-6.0	-0.6	1.8	12.0	-17.8 out 1.8

-1.0	2.3	10.3	-2.1	6.2	-1.0	-5.1
-1.9	6.8	5.7	21.5	12.2	8.7	-8.6
-16.8	2.4	-12.8	-7.5	-15.9	3.5	-6.9
out -15.9

0.104	2.168	-0.551	1.692	1.480	-1.346	-0.050
-1.698	0.884	-0.843	-0.591	-0.893	0.298	-1.236
out -0.893

-2.808	-11.852	-2.227	-1.803	3.115	2.824	15.742
-1.241	-11.852	11.836	1.983	10.091	23.057	1.156
out 10.091

0.39	-0.14	-1.64	0.67	1.18	0.49	-1.06 out 1.18

-10.792	12.194	-0.711	15.838	4.944	10.753
4.084	7.828	12.612	9.531	9.132	10.048
-12.752	10.593	2.877	15.162	5.175	11.051
out 15.162

-0.14	-0.03	-0.17	-0.13	0.14 out -0.17

-1.2	1.9	1.0	-1.9	-0.3	-1.0 out -1.9
---
[[ -46 -219 -172 -217 -139  -51  -34 -142 -160 -153  -15 -214  -73]
 [ 308 -136  485 -277   64  -81  -89 -116 -181  271 -200  165 -289]
 [-249 -232 -230  459  333 -478 -488  -79 -164   -5  -41 -159  -24]
 [-299 -107    2  335  349 -299 -325  423 -636 -166  -50  328  304]
 [ -49 -199 -242 -628 -551  629  619 -275 -210 -356 -293 -358 -167]
 [-313 -295  105 -152 -192 -185 -202   -6 -285    8  -53  148 -172]
 [-132 -207 -271 -377 -437  197  203 -288 -163 -311  341 -354 -213]
 [ -98 -292  -82 -472 -392 -231 -196 -201 -163 -133  286 -178 -185]
 [  52   -5 -117 -159  -73  -20  -24  -99 -138 -161 -188 -179  -34]] Answer: -214

[[3506 6277 6994 3672 5624 7414 3989 4937 7600 4563 4310 7516 5116]
 [7392 5348 3637 5233 7380 6318 3922 4339 6919 7072 4583 3772 6043]
 [6374 6959 7307 7306 7029 6506 5766 5018 4350 3905 3763 3920 4348]
 [6660 7306 4999 3602 5503 7432 6234 3874 4290 6796 7170 4806 3667]
 [5412 6551 7232 7286 6691 5620 4569 3836 3784 4422 5513 6552 7245]
 [4793 4529 4290 4256 4333 4543 4813 5239 5609 6082 6416 6655 6797]
 [2418 4716 8198 8004 4394 2435 4704 8157 8021 4442 2396 4665 8139]
 [7665 4608 3872 7215 6504 3441 5474 7628 4674 3804 7141 6571 3491]
 [7421 5889 3803 4499 6898 7092 4761 3685 5589 7439 6258 3921 4215]
 [6244 6902 6156 4766 4175 5043 6397 6831 5892 4538 4294 5291 6605]
 [5487 4160 4986 6708 6598 4926 4178 5552 6973 6143 4393 4454 6130]] Answer: 7516

[[ 55  39 126 103  64  49 108 124 181 162 151  61 178 158  90]
 [ 61  51 159 192  86 159  53 173 106 122 132 196  75 152 116]
 [ 45 133  53  84  82 107 224 131 194 111 120 170  74 100 152]
 [141 146  75 191  83 108  75 212 126 127  69 175 159 124 160]
 [126 166 149 166  76  90  82 170 171  59 179  58  42  63 190]
 [174  73 176 112  65  66 188  97 107  60 103 168 144 198 116]
 [148 133  64 130  67  72 115  70  45 173 155 127  35 122 103]
 [102 151 176 148 191 107 110 139 146 150  85 133  42 198 126]] Answer: 158

[[4404 8633 5832 7075 9886 6734 2701 7077 8088 4140]
 [4196 8708 7418 9367 9950 6779 2966 7701 6347 3645]
 [3663 7691 6648 7907 6726 7078 2642 9460 6500 3213]
 [4379 8526 4739 7977 6320 5277 3437 9534 5530 4044]
 [4275 9229 4040 8454 9286 3747 2387 8325 6628 3994]
 [2651 9417 6109 8555 8000 6115 2159 7467 4209 3210]
 [2992 8658 4618 6049 7915 5898 2396 7269 6952 2797]
 [2894 8750 4669 6704 6515 5877 1950 8380 5802 3314]
 [3875 7887 7375 8781 9845 7024 3176 7680 6818 3213]
 [5064 7681 5859 9304 8620 6207 3699 9053 5815 5650]] Answer: 8088

[[2 2 5 3 4 2 2 5 4 7]
 [2 6 4 4 4 5 8 3 2 6]
 [2 5 4 5 3 5 5 3 3 5]
 [5 5 5 7 2 7 5 2 5 5]
 [2 3 3 4 4 2 5 3 1 2]
 [3 5 4 8 2 6 6 0 3 3]
 [2 7 5 3 6 5 8 4 1 7]] Answer: 4
---
[207, 548, -533, -343, 280] yields 207
[767, 147, 634, 540, 357, 620] yields 767
[96, 21, 55, 94, 49] yields 96
[-757, -246, 884, 12] yields -757
[193, -641, 526, -842] yields 193
[20, -36, 26, 48] yields 20
[48, 2, 20, 12, 88] yields 48
---
[2 7 4 6 8 7] -> 2
[38 38 95 17 35 58 70] -> 38
[187  96 192  60 202 102] -> 187
[222  25 218 235 167 159] -> 222
[222 396 172 130 785 255 323] -> 222
[25  6 89 55 27] -> 25
